[[150 112 148 121 148 104 124 147 144 151 148 106 126 102 151 104]
 [128 106 111 108 115 111 138 111 125 105 109 148 138 109 106 151]]
->
[[151 104 150 112 148 121 148 104 124 147 144 151 148 106 126 102]
 [106 151 128 106 111 108 115 111 138 111 125 105 109 148 138 109]]

[[120 128 125 128 125 139 127]
 [120 138 120 133 121 128 130]
 [121 133 122 123 128 138 123]
 [123 135 118 125 128 139 119]
 [121 134 108 128 125 130 124]
 [119 139 119 136 121 128 136]
 [128 128 116 126 126 134 102]
 [125 129 122 128 125 135 129]]
->
[[139 127 120 128 125 128 125]
 [128 130 120 138 120 133 121]
 [138 123 121 133 122 123 128]
 [139 119 123 135 118 125 128]
 [130 124 121 134 108 128 125]
 [128 136 119 139 119 136 121]
 [134 102 128 128 116 126 126]
 [135 129 125 129 122 128 125]]

[[121 107 146 104]
 [132 131 123 128]
 [135 137 123 134]
 [142 145 117 140]
 [142 133 124 123]
 [126 117 137 114]
 [128 139 113 142]
 [143 136 122 125]
 [131 126 126 122]
 [108 118 132 131]]
->
[[146 104 121 107]
 [123 128 132 131]
 [123 134 135 137]
 [117 140 142 145]
 [124 123 142 133]
 [137 114 126 117]
 [113 142 128 139]
 [122 125 143 136]
 [126 122 131 126]
 [132 131 108 118]]

[[108 135 149 107 101 151 109 136 108 105 149 124]
 [154 153 151 154 127 142 103 105 105 154 111 106]
 [103 120 118 104 148 152 106 108 112 119 136 145]
 [146 106 117 112 150 109 122 143 149 104 141 140]]
->
[[149 124 108 135 149 107 101 151 109 136 108 105]
 [111 106 154 153 151 154 127 142 103 105 105 154]
 [136 145 103 120 118 104 148 152 106 108 112 119]
 [141 140 146 106 117 112 150 109 122 143 149 104]]

[[130 138 150 131 147 134 129 120 111 129 128 138 128 115 127 132]
 [129 130 128 127 135 128 127 127 127 127 127 128 127 126 128 129]
 [127 126 129 130 127 127 129 128 128 129 129 123 130 133 126 127]
 [130 138 151 131 147 134 129 120 111 129 128 137 128 115 127 133]
 [128 128 128 128 127 128 128 128 128 128 128 125 128 128 128 128]
 [127 125 129 131 122 128 129 127 128 129 130 123 131 134 127 127]]
->
[[127 132 130 138 150 131 147 134 129 120 111 129 128 138 128 115]
 [128 129 129 130 128 127 135 128 127 127 127 127 127 128 127 126]
 [126 127 127 126 129 130 127 127 129 128 128 129 129 123 130 133]
 [127 133 130 138 151 131 147 134 129 120 111 129 128 137 128 115]
 [128 128 128 128 128 128 127 128 128 128 128 128 128 125 128 128]
 [127 127 127 125 129 131 122 128 129 127 128 129 130 123 131 134]]

[[126 140 127 124]
 [127 126 131 129]
 [120 152 122 133]
 [133 114 126 121]
 [135 123 122 115]
 [130 115 136 128]
 [126 123 127 124]
 [128 124 129 130]]
->
[[127 124 126 140]
 [131 129 127 126]
 [122 133 120 152]
 [126 121 133 114]
 [122 115 135 123]
 [136 128 130 115]
 [127 124 126 123]
 [129 130 128 124]]

[[152 122 145 111]
 [145 103 151 141]
 [150 151 107 109]
 [145 141 104 146]]
->
[[145 111 152 122]
 [151 141 145 103]
 [107 109 150 151]
 [104 146 145 141]]

[[123 130 144 138 129 120 127 135 121 135 134 136 130 131 129 120]
 [130 127 122 125 127 131 128 125 131 126 126 125 127 127 128 131]
 [123 133 101 106 127 144 121 114 141 117 122 110 120 107 130 144]
 [125 131 115 118 128 136 124 122 134 123 126 120 124 118 129 135]]
->
[[129 120 123 130 144 138 129 120 127 135 121 135 134 136 130 131]
 [128 131 130 127 122 125 127 131 128 125 131 126 126 125 127 127]
 [130 144 123 133 101 106 127 144 121 114 141 117 122 110 120 107]
 [129 135 125 131 115 118 128 136 124 122 134 123 126 120 124 118]]
---
[[110 154 153 151 108 109 126 120 147]
 [124 115 115 113 156 123 115 115 114]
 [126 114 115 114 156 125 118 119 114]
 [128 121 117 114 118 125 111 117 120]]
->
[[128 121 117 114 118 125 111 117 120]
 [126 114 115 114 156 125 118 119 114]
 [124 115 115 113 156 123 115 115 114]
 [110 154 153 151 108 109 126 120 147]]

[[150 129 132 119]
 [144 126 121 141]
 [131 135 119 127]
 [111 137 129 130]
 [116 134 128 129]
 [112 133 124 138]
 [129 136 135 109]]
->
[[129 136 135 109]
 [112 133 124 138]
 [116 134 128 129]
 [111 137 129 130]
 [131 135 119 127]
 [144 126 121 141]
 [150 129 132 119]]

[[108 111 146 140 119 124 108 109]
 [103 150 151 134 105 143 135 117]
 [146 115 116 111 150 120 105 105]]
->
[[146 115 116 111 150 120 105 105]
 [103 150 151 134 105 143 135 117]
 [108 111 146 140 119 124 108 109]]

[[146 127 151 134 135 118 148 149 120 116 129 115 105 149 116 108]
 [117 133 151 112 116 108 148 146 112 138 139 108 152 126 138 139]
 [107 135 127 132 116 131 114 152 119 142 136 144 110 112 145 143]]
->
[[107 135 127 132 116 131 114 152 119 142 136 144 110 112 145 143]
 [117 133 151 112 116 108 148 146 112 138 139 108 152 126 138 139]
 [146 127 151 134 135 118 148 149 120 116 129 115 105 149 116 108]]

[[110 142 147 146 149 130 108 122 142 129 117 134 133]
 [156 112 105 107  99  99 151 143 114 137 157 142 112]
 [114 124 131 122 154 146 111 117 155 125 116 111 116]
 [147 144 103 112 138 132 155 122 119 102 113 145 114]]
->
[[147 144 103 112 138 132 155 122 119 102 113 145 114]
 [114 124 131 122 154 146 111 117 155 125 116 111 116]
 [156 112 105 107  99  99 151 143 114 137 157 142 112]
 [110 142 147 146 149 130 108 122 142 129 117 134 133]]

[[139 150]
 [134 140]
 [122 116]
 [133 138]
 [121 113]
 [135 142]
 [135 143]
 [135 143]
 [135 141]]
->
[[135 141]
 [135 143]
 [135 143]
 [135 142]
 [121 113]
 [133 138]
 [122 116]
 [134 140]
 [139 150]]

[[118 151 124 123 134 125 138 126]
 [103 149 126 126 136 137 140 141]]
->
[[103 149 126 126 136 137 140 141]
 [118 151 124 123 134 125 138 126]]

[[ 99 103 124 145 137]
 [110 128 104 129 101]
 [125 146 105 128 144]]
->
[[125 146 105 128 144]
 [110 128 104 129 101]
 [ 99 103 124 145 137]]
